Named turns come first, each shown by rows before and after it. Which turns, in which order, take the first row of each pair that follows to the second? Write the first one first, as in the answered first pair.
z887 (before -> after):
[ -5  14 -18 -14  15  26 -18 -17   1  -2   7  -9   4]  ->  [-13  12 -12  -5  15  29 -21 -13   1  -4  13  -4  -8]
[-13 -10   9  17  -9 -21  13 -11   2  13  16   8 -15]  ->  [ -2 -12   7   6 -11 -28  12 -19  -1  20  14   3   2]
[ 6 -3  3  9 -3 -2 -4 16  0  0  1 18 -6]  ->  [ 0  2 10 13 -2 -7  4 10 -5  2  1 24 -3]
z406 (before -> after):
[ 23 -19   2   5  14 -21   3  -6   5   3  17   2  27]  ->  [-16   0   9   6  -1 -29  26 -10 -11   0  12   1  -3]
[  4 -12  -7   2  -5 -27   9  13  21  -6 -11   1  -7]  ->  [  0 -10  -4  11  -5 -23   6  16  21  -9 -11   7 -13]
[ -6   3   3  32  16  14  -2   1   5 -14  14   3 -18]  ->  [ 22 -17 -12 -14   5  -6  -6 -11   8   7   4 -29  17]
[ -3  -8   0   5  17  18  16   1  -4  11  -8  26 -26]  ->  [ 24 -22  -9 -16  13  14   4  -1   1  22 -12  14   2]
z153 (before -> after):
[-17 -14  -3  27  12  24  16  21   3  -9   4   6 -17]  ->  [-31   9  -1   8  20  33  20 -13 -10   3   7  -7  11]
[ -5   3   5   5  -9 -14   2  -7   1   8   3  10  -2]  ->  [ -9  -2   8   9 -13 -14   4  -7   5   8   2   8  -5]
[ 12 -27   0   7 -18 -13   8  34  11 -19  -5 -14 -13]  ->  [-15  -2  -3  29  15   7  -3   4  14 -23  24 -16 -20]
[ -7  12 -11   0  12  26   6   8  12   3  -7  27  -4]  ->  [-11  17 -11 -17  10  23   7  -5   7   8 -12  16   8]
z328 (before -> after):
[  9  12   1   0   5  26 -33   1   4   4   5  27  -2]  ->  [ 14   9   8  11   0   9 -31   3   2   3   3  32   2]
[ -1  -8  -9  -9  -2  -1  12 -10   3   5   0 -15  -4]  ->  [  1  -8 -11  -8  -1  -4   9  -8   4   4   0 -17  -1]
[  8  -9   5   7  -8 -33  21  -5   3   5   4  -6  -2]  ->  [-15  -2  -1  -4 -16 -22  28  -4  -3  10   2 -12 -13]
[-11 -13 -18 -29 -12  12   8  -1   7   3  -7 -25 -25]  ->  [ 18 -20 -16 -25  -2   9  -7   4  13   8   1 -29  -6]
z768 (before -> after):
[ 24  -4   2  -7 -10   4 -20  19  -3   3 -12  23  23]  ->  [ 25  -9   3  -6 -12 -10 -13  22  -1   4 -12  20  20]
[ 20  -2 -16 -17  -5  20 -17  13   8  13  -5  11  17]  ->  [ 19 -12 -16 -18 -25   0   2  24   4  10 -11   9  14]
[  3 -11 -14   1   6   3  -3   0   6  -6   7 -13  -8]  ->  [ -6  -3 -10  -6   0  17  -8   8   8  -4  -1  -7  -9]
[ -8   6  -6 -18   0  21   2 -31  -6  14   5 -25   4]  ->  [-18   0  -5 -25 -14  12  13 -21  -9  13  -7 -21  -7]
Then:
(2 to 3 turns a pair)
[-11   8   6   5 -12  39 -16   8  -4  -4 -10   3 -17]  ->  [-10  -5   4  26  -2  17  -7  14   3 -13   2   0 -26] | z328 z768 z153
[-38  12  -3   5 -29  10  17 -23  -4  -9   9 -10 -29]  ->  [ 35 -17   0  31  -6 -28 -15 -15  16 -10  22   0  19] | z328 z328 z328
[ 11 -18  -2  14 -11 -44  20   9 -11   0 -12   4  12]  ->  [-37   1  -6  24   2  -4  19   3  -8  -7   3  -1 -29] | z153 z328
[-26  20  20 -10 -15  -8  17  -8 -23  10 -20  16  11]  ->  [-24  18   7  -5  -6 -26  23 -27 -18   8  -4  -8  10] | z768 z328
[ -6  36   7 -13   8   1  -6 -30 -20  14  -8  -6  24]  ->  [ -2  30  11 -27  -8   5  -8 -10 -23  18 -20  -1  23] | z328 z768 z328
[  4  27  26  29  17   4 -10  -1 -19  -2   9  26   9]  ->  [ -1  23  26  29   4 -18   4  -2 -29   0   0  25  11] | z406 z328 z406
[-36  13  10  18  -5 -20  10  -3 -24  -7   7  11 -16]  ->  [-12  22   6  16  23  -8 -18 -26 -15   3  22   9  20] | z887 z768 z406
[  2 -25   2   8 -16 -24  10  33   3  -8  -7   5 -27]  ->  [ -4  -5   4 -29 -20 -25  17  -4 -16  17 -20 -16   9] | z153 z153 z153
[  2   2   1  -4 -30 -19  20   8 -15   6  -4   6  -4]  ->  [ 31 -16  -3   8 -11  -9  -6  15   5   4   6   5   3] | z153 z406
[ 15 -31  -9  -6  19 -11   3  -2  26   0   2 -33  -2]  ->  [ -1  -5  -3   7  36   7  -4 -27  23   3  11 -30   7] | z406 z406 z153
[-38  22   4   7 -20  -2  -9 -19  -8  20  -6  12  10]  ->  [ -8   6   6  38   5 -15 -19  -6   7  10  13  24  10] | z768 z406
[-39  21  -9  -1  -8  -9  30 -22  -9   0   9 -26 -16]  ->  [ 29  -3  -9  19  15 -35   0 -15  10  -1  21 -19  27] | z328 z328 z328
[  1   0 -27 -36  -3  -7   5 -17 -10   4  -6 -35  25]  ->  [-31  35  -1 -17  -1   8  11 -23 -25   3  -8  -9  18] | z406 z153
